Each row of T is roughly a mix of the hidden directions of one of 4 groups.
T:
[[  2  25 -25 -41   1 -31  23 -18   2  30 -17]
 [ -5  -8  63  -1  10   4  -9 -12  13 -18  33]
 [  9  32 -37  43  17   3  27 -13  19   3 -10]
 [-28 -21  42   2  13  35  -1  11 -34 -15 -12]
 [  4  12   2 -42  -3 -40  11 -23  -5 -12  40]
 [ -6 -13  67 -26  -4  16  -9   7   3   5  12]
 [ 18  19 -36  50  24 -19  -1  -9  17  -8 -13]
 [ 38 -32 -22 -21 -43 -13 -14  10  -7   0 -10]
 [  8   1   6 -52 -33   4  -8 -19 -40   1  -6]
 [ -8 -10  32 -48   1  -7  -9  24 -38   0 -17]
 [ 13  -4  -4 -50 -41   0 -24   3 -18  24   7]
 [-22 -24 -49 -14 -10  11 -37 -25  -3  -8  -5]
 [ 10 -23   9  33 -32  -9  -5  47 -16 -10  21]
 [-19   5 -15 -15   5  31  21 -50  32   7  13]
 [ 29 -12 -12 -18 -55  -5 -27  20  -1  16  -7]
 [-39   1   1  35  36   9  34 -11   6 -22   2]
 [ 23   6  16 -37  -8 -10 -38  -2  36 -25  14]
 [ 45  37 -25 -10 -14 -30   1  -8  19 -16  -7]
 [ 25  -4  10 -48 -31  -5 -31  10 -19  22  -1]
 [ 20  32 -26  25   3 -34  11   3  43 -12  -2]
 [ -3  21 -28  43  43 -17  13   3 -19 -12   6]
 [ 33 -26 -15   7   7  -6 -28 -28  31 -35   6]
 [-25  19  -1   0  61  -5  27  -8  16  -9 -10]
 [ 11  -8 -12  41   6  40  -9 -20  15  15 -37]
 [  3 -28  45  21 -38   4  11  30  -9 -12   4]
 [-11 -10 -48  17 -27  -7   6  29 -20  25 -20]
 [-30 -18   0 -34 -13  25 -42 -22 -23   1   2]
 [  7  10 -32   7  20  10 -17 -44  35 -26  11]
 [ 15  31 -47  22  25 -24   5 -20  -1 -18  -6]
 [ 15  10   1  29 -17  28 -10 -20  55 -12   7]
 [ -5   9 -23  68  14  -4   2   4  17   0 -14]
 [ 24  -9 -22  16 -46  27 -18  -3  33 -16  -8]
 [ 44  19 -23  34   4 -24 -15  23  15   1 -20]
 [  2  19 -16  54  32  -4   0  34   5   1 -14]
 [  0 -18  32   9  17 -22 -12  52 -12 -26   6]
 [ -3 -23  -1 -17 -26  21 -22 -56  17  -2  -7]
 [-39   5 -23  -5   0 -27  40  -2 -36   9   9]
 [  3 -20  -2  13 -27 -18 -33 -30 -23  38 -19]
 [ 55  -8  -1  18 -19 -18  -8  -7  38 -17   6]
 [-28  18 -22   1  33  -6  32 -46  -6   8   1]
 [-26   8 -19  -9  33  27  10 -28 -22  -4  40]
 [-34 -25  -3  13   8  -7 -19  -5 -15 -29  49]
 [ 35   3 -26  12  18 -14 -28  -5  20 -41  23]
 [ -7  30 -26   9  31 -16  31 -40   0 -13 -16]
 [  3   5 -27 -23 -50 -17   3 -12  25  24 -20]
 [-23  10  22 -18   5  28   3  25 -47  28  -2]
 [-60 -17  10   9  16  20   5   4 -30 -16   4]
 [  8  -4 -14 -27 -12  18  12 -28  28   2  52]
 [ -1 -21  35  20  -4  46 -13 -11  22 -30   7]
 [ 11   0  46 -23  -4  32  11   4  39 -24   3]
 [ 11   7 -29  54   5   4   5  -4  35 -25  10]
 [ 11 -17 -45  22 -42  23  15  -5  16  14 -10]
 [-50 -22   9   8 -14  -7  23  21 -31  11  23]
 [ 27  -6  31 -45  -4  12 -23 -13  17 -31   6]
 [ 16  -9   3  43  11  31 -31 -26  26 -19   1]
 [ 16  11  34  15 -19   0  42  29  -3  34 -10]
 [ 22  -4  30 -43  29   7 -20   0 -20   5  31]
 [ 12   4 -60  23 -11   7  25  -9  -8  10 -25]
 [ 23  -8  -1 -37 -20 -11 -33  -3  40 -19  21]
 [ 33   7  16 -55 -12   0 -18   2  32   1  -5]
 [ 38  21 -18  19 -12 -43  21  27  10  10  -4]
 [ 11  21 -54  27   5 -26   4 -13 -11 -21 -17]
 [ -2 -40  13 -24 -46  -2 -18  29  -1  12  15]
 [ 59  14  -2 -27 -18  -8   0   5  29  16  -8]
 [ 18  -3  44 -35 -25  16   3 -11  37  -4  -7]
 [  4  22 -19  49  13  -8  45 -13 -16   3   4]
 [ -3  11 -15  64   4  10  -7  -4  31  -6  16]
 [ 23  28 -13 -31   0  15 -10  -7   8  20 -51]
 [  6  49 -16  31   4 -23  -2  16  38   0   8]
 [ -6  25 -47  31  29  -2  22 -17  16   4 -14]
 [-45 -16 -14 -25 -11   0  22  -1 -18  25 -35]
 [ -2   5 -17  35  28   2  10  47 -35   0   3]
 [ 44  -4  24 -10  -3  15 -46  -1  29 -10   1]
 [ 19 -19  22  31  -6  35 -23 -20  26 -28  14]
 [-21 -10  51 -24   0   0   9  21 -39  13  -2]
 [-48 -19 -37   1  -1 -13 -26  10 -31  -4   2]
 [ 44  30 -31 -20  10 -13   5  15  31  11 -13]
 [-59 -22 -10 -20  -4  11  -1   1 -29  19 -12]
 [-33 -12  12 -34  37  25 -11 -27  -4 -10  21]
 [ 10  20  23  24  31 -13   0  -6  16 -36  40]
 [-23 -22  10 -22  -2  -2  33   6 -56  -1  10]
 [-45 -35   8   0  16   5 -18 -14 -15 -30  27]
 [ 17  -1  13  34   9  19 -42  15  22 -22  30]
 [ -5 -21 -10  50   4  21 -20  24 -31 -21   6]
 [ -6 -29 -33   6  12 -16 -27 -18  10 -42  26]
 [ 20   4 -22  55  14   6   1  14  10 -25  29]
 [ 17  21 -62  16  14 -12  10 -18  17   1  -5]
 [  0  13 -12  62   1 -21  18  32   4   4  -4]
 [-19  -1  30  35   5  -1  29  35 -16  13  31]
 [ 24   5   1 -40 -24  22 -21 -10  -6  22 -40]
 [ -4 -23  -2 -40   6  30  -9 -19 -18  14 -44]
 [ 24  16 -37 -22  -5 -11  -1 -41  30  15 -15]
 [-47  -1 -22  -6 -15  -8  19  17   0  34 -33]
 [ 12  24  -7  36 -13 -32  16   9  48   2   5]
 [-13 -10  20 -62   6  -7 -17   4  29   0  14]
 [-54   2   6  -5  11 -27  23  11 -26  23 -14]
 [ -2 -37  31 -22 -43  16 -10  17  12  14  15]
 [ 35  14 -23  32 -35 -28   2  16  -4  15 -21]
 [ -1  17 -42  36 -13 -11  31 -30  17   8  -8]
 [-22 -13   4  53  14  14  23  -6 -38 -10   1]
 [ 33  28 -19 -27  33   7  17 -34  20   1  -8]
 [  0 -36   6 -31 -21  27 -41 -20 -12 -14  12]
 [-25  -2 -25  18   6 -18  26  53 -18  15   3]
 [ 47  28   6 -31 -13 -18  -8 -21  29  -3  -3]
 [-32  14   6   1  40  -9  33   3  -9  43   0]
 [  6  13 -40   9  37 -36   6 -11 -29 -18   6]
 [ -8   0 -37  54 -12  11   4  -9  33   2  11]
 [-30  -9  66 -13  -1  -5 -11   6 -15  -1   3]
 [  0 -26  -5 -36 -15  28 -29  14 -37  18 -16]
 [ -3 -11 -37 -12 -13  20  44 -26  -8  11 -30]
 [ 13 -59  -7  19  10  -5 -11  -7  10 -32  21]
 [ 31 -24   1 -11 -50   2 -22  -3  26 -14  21]
 [-22 -16 -22 -10 -25  23  -7   0  17  24 -51]
 [-20  16 -33 -16  -8  -5   3  29  11  43 -33]
 [-40   4   2  45   0  11   6  21 -30   3 -30]
 [-37 -12  41   1 -28   5   0 -39   3   3  21]
 [  9   3  14   1  43  -2 -33  28  27 -19 -29]
 [-33 -14  44 -18  33   4  -3   5 -30  -7 -17]
 [ 13  -5 -18  39  31 -33 -15  -2  31 -25  -5]
 [ 36  -5 -18   4 -43  14 -13 -15  40 -13   3]
 [-27 -12  -4 -55   6   1   1 -23  10   0  37]
 [ -6   8 -29 -39  26   8 -24  41  -3   3 -23]
 [  2  -3  -5 -59 -30 -18  23  -3 -13  21  -3]
 [-19  -1  14  45  14  47  16 -16   8 -15 -12]
 [-17  22 -14  11  56   3  20 -12  19  -6 -27]
 [  4   9 -22  17  19 -42 -30   3  14 -23  37]
 [-21   8  57   7  38  12  12  -3  -2  12  17]
 [ 15  28  13  32  35 -27  17   8  -4 -16  33]
 [ -2  10 -49  40  -4  17   8 -11  23 -15  26]
 [  8  21   3 -50   6   3  17 -25 -42  -9 -12]
 [ 35  23 -32  39 -19  22  14  -2  -6  10  20]
 [  8 -12  18 -70   7   6   1   8  -1  19  -2]
 [-12 -19 -17  34   4   2  -8  59   3  21   6]
 [-15  15 -25  -4 -18  36  21 -43  21  20 -10]
 [-52  -4 -17  38   5   7  13 -21 -16 -11 -21]
 [ 11  -1  -5  10 -35  26 -21   2  45   3 -37]
 [ 37   3 -32  45   3 -24 -16   3  21 -13  10]
 [ 18 -13  37  -2   9  47 -22  20 -23  20   1]
 [ 55   5 -13 -31   1  18 -17   0  31  12   8]
 [ 15 -13  40   2  -8  36 -37 -29  20   4   2]
 [  8  -6   5 -56 -36  16 -25   6  -3  18   7]
 [ 27  12 -31  55   1 -20  10   8  20 -11   2]
 [ 12  -3 -32  30 -12 -35  13  44  19   3   7]
 [-17  31 -17 -18  13 -25  41 -17 -11  27 -21]
 [-63   1  15 -19 -10   8   8 -24 -21  11   3]
 [ 39  20  10 -15  -6  17   1 -31  49   0   3]
 [ -2  16  13  52  34  15  11 -23 -10 -26   4]
 [  0 -19 -32   7  17  50 -13  26 -14 -26   7]
 [ 39  16 -52  11  19 -24   2 -14   4  -4  16]
 [ 20  13 -42  34  -3  23  -2 -36  22   2  14]
 [ 17   6 -14 -49   5 -35 -32   2 -21  17   3]
 [ 18  14  46 -27  18 -24  -4  18 -29   9  18]
 [ -9  11 -40  41   6   1  28 -25  26 -10  16]
 [ 11 -19  -2  12 -28   2 -40 -42  32 -11   4]
 [ 38   3   3   8 -42 -20 -10  32  -8  -2  32]
 [ 29  25 -16   5  -4 -53 -11 -11   8  31  -9]
 [-11  30  34 -25 -19   6  33  -5 -31  24  -8]
 [-25 -24  15  15  -1  51 -14 -15  21 -27  -6]
 [ 37  -9 -13  28 -41 -39  -8  17  -4   2   4]
 [ 40  34  -1  13  11 -10  46  -7  19  17  -5]]
In each list below, one row fits none of the groups, and each other row fits one group, some only roughly. Which row is it?
    Q_384: [ 29  -7  16  36 -28   7 -37  19   0 -24  18]
    Q_44: [-12 -40  31   1 -30  37  16   2   7  21  14]
    Q_32: [-42  -9  -9 -11   9  21  10  22 -17  37 -35]
    Q_504: [ -2  12 -13  45  21 -20  15  44  14  -2  20]
    Q_7: [-29   1  -6 -37 -13  15   6 -18 -11  26 -46]
    Q_606: [ 21  12 -15 -15 -21 -62 -12   2   0   9  21]
    Q_43: [ 11 -18  -6 -47 -36 -15   9   2 -38   6 -12]
    Q_432: [ 13  23 -45  17 -38   0  14 -24   8  23 -12]
    Q_348: [-22   3  -8  62  22  19  16   6  11 -16  -6]
    Q_781: [ 19  -9   4  15   7  13 -23 -27  58  -6 -18]
    Q_499: [-21   5  43  -7   0 -23   9  42 -33  11   0]
    Q_768: [ 42   4 -35 -17  -9  -6 -19  -6  26   0 -38]
    Q_573: [ 20  33 -37  -4  18  -5   2 -36  14   9 -33]

Q_573
    Q_527: [  5  -5  33 -45   2 -10 -32  18  21   6  27]
    Q_357: [-16  29 -26  49  32  -6  22 -11   6   9  -8]
    Q_389: [ 16   4  27  -6  -7 -34  19  24 -33  -5  41]
    Q_204: [ 24  29  -2 -15  27  18   1 -21  51  12   5]
    Q_448: [ 15 -18 -43   4 -37 -26 -26  28  -5   0   5]
    Q_618: [ 19  34  36 -18  47 -12 -10 -10  -1   0  18]
    Q_439: [ -9  15  15  21  42 -47   6  23 -15   7  14]
    Q_35: [ 34  -2 -36  11 -13 -22 -13   1  46  -7 -19]
    Q_853: [ 49   7  24 -33 -28  17  -6  -5 -19  12 -15]
    Q_230: [ 46  -4   0  23 -38  16 -30  13  20   0  -9]

Q_439
    Q_30: [-41  10 -16  27  -4  -2  29  25 -32  25  -4]
    Q_842: [ 13 -39 -15  -7 -37  -2 -46   6   9  -9  16]
    Q_880: [-38 -29  10   5  39  36 -19   0   8  11 -14]
    Q_11: [-46 -26  23  11  20  -3 -14  17 -31 -23  -8]
    Q_458: [ 19  11  12  -7   7  24 -22 -31  53  -2 -20]
    Q_685: [ -9 -15  40  33  20   7  -3  38 -14 -30  -5]
    Q_736: [-40  -4   1  22  28  13  20 -19 -41 -11  18]
    Q_846: [-54 -14   2  14  37   0  30  -6 -15  -8   9]
    Q_311: [ 17 -31  10   1 -34  29 -39  -4  27 -15 -10]
    Q_956: [ 20   2 -20  34  23   0 -18 -18  51 -14  -8]
    Q_737: [  6 -10  27 -18   3   4 -41  52  -5 -17  10]
    Q_882: [-40   2 -37 -25   3  -7  22  15 -15  18 -32]
    Q_55: [ 18 -12  44 -20 -41   5 -26  15  21  -1  12]
    Q_359: [-21 -14  36  -1 -30   5  22  50   5 -13   1]

Q_30
    Q_301: [-19  28  10 -22  37 -13  40  10 -22  19 -10]
    Q_794: [ 61  21   0 -16   8  -2 -24  -3  25  -2  15]
    Q_884: [ 28  -3  -3 -22 -26  25 -23 -15  45 -24   3]
    Q_724: [-14 -28  37 -31 -21  15 -37   0  16  -1  19]
    Q_711: [  6 -29 -13 -27 -38 -15 -36 -15 -24   5  19]
    Q_940: [-11 -20 -18  21  -1   3 -25 -26  57  -4 -11]
    Q_514: [  2  -9 -39   8 -57 -22 -10  14  14   2   1]
    Q_662: [ 30 -30   6  29 -22  21 -13 -15  -5 -28  33]
    Q_67: [-15 -25  42 -18  16  30 -26  -3 -33  -7  10]
    Q_28: [ 17 -25 -12   6 -28 -26  -6  25 -19 -22  43]
    Q_823: [ -6   0 -27  24   9  14 -26   1  54 -12  25]
    Q_876: [ -9 -18  -8 -25  18  33  12  23 -35  25 -30]
    Q_354: [ 32  27  -4 -35  11 -17  -5 -23  41   6  18]
    Q_270: [ 17   6 -20 -51 -17   4  -3 -14 -12  13 -43]

Q_724
    Q_358: [-38 -15 -12  26  -6  15  44  -7  -8 -23  25]
    Q_361: [  6  -5  33 -59 -15  -5   9 -21   7  -8  22]
    Q_344: [ 32 -23   8 -34 -31  11 -38 -22 -11  -9   1]
    Q_735: [-14 -33  20 -31 -13  42  -8 -13 -13 -24  18]
    Q_788: [ -2 -14  22 -39 -20  24 -34 -30 -25  -4   9]
    Q_139: [ 22   3 -37  34  -3  29 -22  -5  21 -15  31]
    Q_117: [ 17  14  -5 -13  36 -31  14  38  26  18  19]
    Q_867: [ 40  26 -31 -16   7  -3   5   0  23  27 -34]
    Q_295: [ -9 -13  54 -30  -8  -6 -17 -13  10 -24  25]
    Q_421: [  9   2 -14 -44 -33 -35 -15   0 -10  31  -8]
    Q_17: [ 38   8 -12 -27 -36 -19   1  21  -2  38  -8]
    Q_122: [  0   0 -16 -33  -7  28  -6 -18  59   4  -3]
    Q_642: [ 41 -16   5   4 -42 -16 -29  28  15  -6   5]

Q_117
    Q_730: [-16  18 -24 -44   1 -26  -7 -32   6  24 -21]
    Q_137: [-39   3  20  18  34  26  34 -21   8  11   6]
    Q_623: [-25 -26  12 -21 -12  24 -12 -41  16  11 -34]
    Q_519: [ 19  23 -25  39  11  37  22 -19  10  12 -18]
    Q_583: [-30 -26  45  -1 -24   6  -4  19 -36  -7  -8]
    Q_979: [ 57  18  15   6 -37   6  -5   7   3  25  -6]
    Q_515: [  7   9 -10   1 -34 -38  -5  41  27  19 -19]
    Q_994: [-20 -11  18  35  33 -10  17  31  -2 -37   6]
    Q_474: [ -3 -13  32 -24  18  47 -28 -22  19  -2   3]
    Q_392: [ 38  26   0  27 -18  -9  13   9  26  -2  41]
    Q_790: [-48  -2  -1  33  31  26   9  -1   1  -5 -28]

Q_392
    Q_749: [-25   5 -39  -9   5 -30  33 -24 -22  -9 -23]
    Q_543: [ 37  19  28 -33   5   5 -21  -9  38   6  17]
    Q_577: [ 13  37  -7   3  48  -4  26  19   5  22 -21]
    Q_897: [ 16  13 -43  24  10  16 -25 -37  28  -1  -2]
    Q_374: [ 29  32 -39 -16   2 -16  -2  -7  25  -3 -37]
    Q_425: [ -8   7  38 -25  28  -5  14 -19 -46   8  14]
    Q_926: [  0  10 -51 -15   0   9  14 -22  14  26 -38]
    Q_677: [-19 -17  22 -20 -28  10  -2 -38  24 -29  24]
    Q_980: [ 34  27 -16 -16   0  -9 -15 -25  38  -2 -34]
    Q_397: [ 14  -3  17 -59  29  -9 -21  -7 -10   5  19]
    Q_649: [-17  -9 -46  23  -5  23  16   3 -22   4 -40]
    Q_275: [-25 -12  24 -21 -37  12  23  34  -3  29  -7]
    Q_513: [  8  14  -5   5   3 -28  20  39 -49   4  23]

Q_275
    Q_402: [ -6   0  12   1 -32  51 -12 -41  14   8  11]
    Q_210: [-39  23   6  17  38   7   6  -1 -14 -18  39]
    Q_620: [ 42 -21   6  19 -33  14 -33  -3  32  -4  -2]
    Q_453: [ 43  16   1  22  -3  -3  -4  -9  54   3 -19]
    Q_670: [ 26   0 -18  -4 -26  26 -34 -31  35   8 -11]
    Q_440: [ 36  24 -22  37   6   8 -15  -4  42   2  12]
    Q_167: [-40   5 -14  21  34 -37  27   8  -4 -17   5]
    Q_546: [-13 -11  20 -23  20  30 -37 -41  -3  -2 -20]
    Q_414: [  8 -22 -30   0 -42 -29 -24  31   2  -3  20]
    Q_850: [  8  -6 -44 -13 -29 -27  15  15   9  12 -38]
    Q_748: [  8   8  59  28   4  33 -16   4   7 -10   8]
    Q_79: [ -6   0   0   1  23  10  13  29 -58  23 -20]
    Q_941: [-16  31  -5  34  16 -17  32  39  -3  13  16]
    Q_684: [ 34   2   5 -25 -49  -2 -37 -20   1   0  -1]
    Q_557: [-21 -14 -49   8  -6 -35  17   5  17   4 -31]

Q_402
    Q_497: [ 58  13 -26 -17 -15 -10 -27   4   0 -16  -8]
    Q_264: [-23   4   2 -45 -11   2  13  25  -2  26 -42]
    Q_814: [-50 -18  -6  10  10  14   9  36 -28  19  10]
    Q_516: [-34 -24  28 -29  -3  32 -18  20   8 -24  11]
    Q_256: [ 37  -9  23  19   1 -20 -27   0  33 -37   5]
    Q_485: [ 35  13  26  -9  21 -14 -36  -5  13 -22  34]
    Q_333: [ 42  -9 -15   5  -8  12 -42 -27  31   1  12]
    Q_554: [ 34  12  41 -20 -12  20 -26   4 -25   2  26]
    Q_805: [-33 -10  22  48  25  24   9   2  -8 -21 -13]
    Q_140: [  8   8 -35 -28  43   6 -19 -24  -6 -21 -23]

Q_256
    Q_465: [ -9 -11  47  -6  29  43 -19  11  -8 -11 -15]
    Q_723: [  0  15 -38  30  16 -38  21  17  27 -15   6]
    Q_798: [ 18  30 -44   5  14 -20   3  23  22   4 -34]
    Q_686: [-48 -22 -17  30  -7   1  21 -22 -28  -7  14]
    Q_619: [ 19 -11  -3  26  -4 -59  -1  31  -5 -14   9]
    Q_340: [ -2  20 -33  11  12 -54  34  -6   8   5  -1]
    Q_510: [  0  23 -22 -41 -15   3  20 -10  43  25  -7]
    Q_353: [ -3  20 -20  32 -11  18   9 -19  28  41  27]
    Q_844: [-19  13  -3  64  21  -6   9   9  -6  20  16]
    Q_278: [ 42  25 -27  10 -15   8  10 -13  39  27  -3]
    Q_233: [ 14 -22  17  -3   9  35 -35 -32  35 -12   0]
    Q_269: [-12 -40   5   3 -40 -13 -11  15 -35 -28   2]
    Q_231: [  0  -6  18  14  20 -27  -5  39 -43 -18  23]
    Q_280: [ -1 -10 -35  34 -26   6  -2 -19  13  31 -35]
    Q_455: [ 26   2  18 -52  17 -15  17 -32  10 -10  15]

Q_353
    Q_927: [-17 -24  12  -9   3  37 -19 -16  29 -43  13]
    Q_383: [-26 -29  24   3 -14  18  17  35 -26  33 -10]
    Q_472: [-23  -7  10  60 -17 -19  21  -2 -23   3  11]
    Q_536: [ -8  22 -45  23  11 -40  28  -9  16   1   0]
    Q_692: [ 31   3  12 -40 -29  -9 -42 -14 -16  -1   7]
    Q_953: [-37  -2  13   7  11 -28  15   0 -44 -11  34]
    Q_2: [ 17   8 -52  22  -8 -42 -12   7 -15 -13   7]
    Q_586: [ -5 -33  27   9 -21  -3 -33  31 -28 -22  18]
    Q_706: [-36 -25  21 -18 -15  28   3  10 -36  28  -8]
    Q_206: [-26 -23   7  37 -18  19  13  10 -41  -7 -24]

Q_692
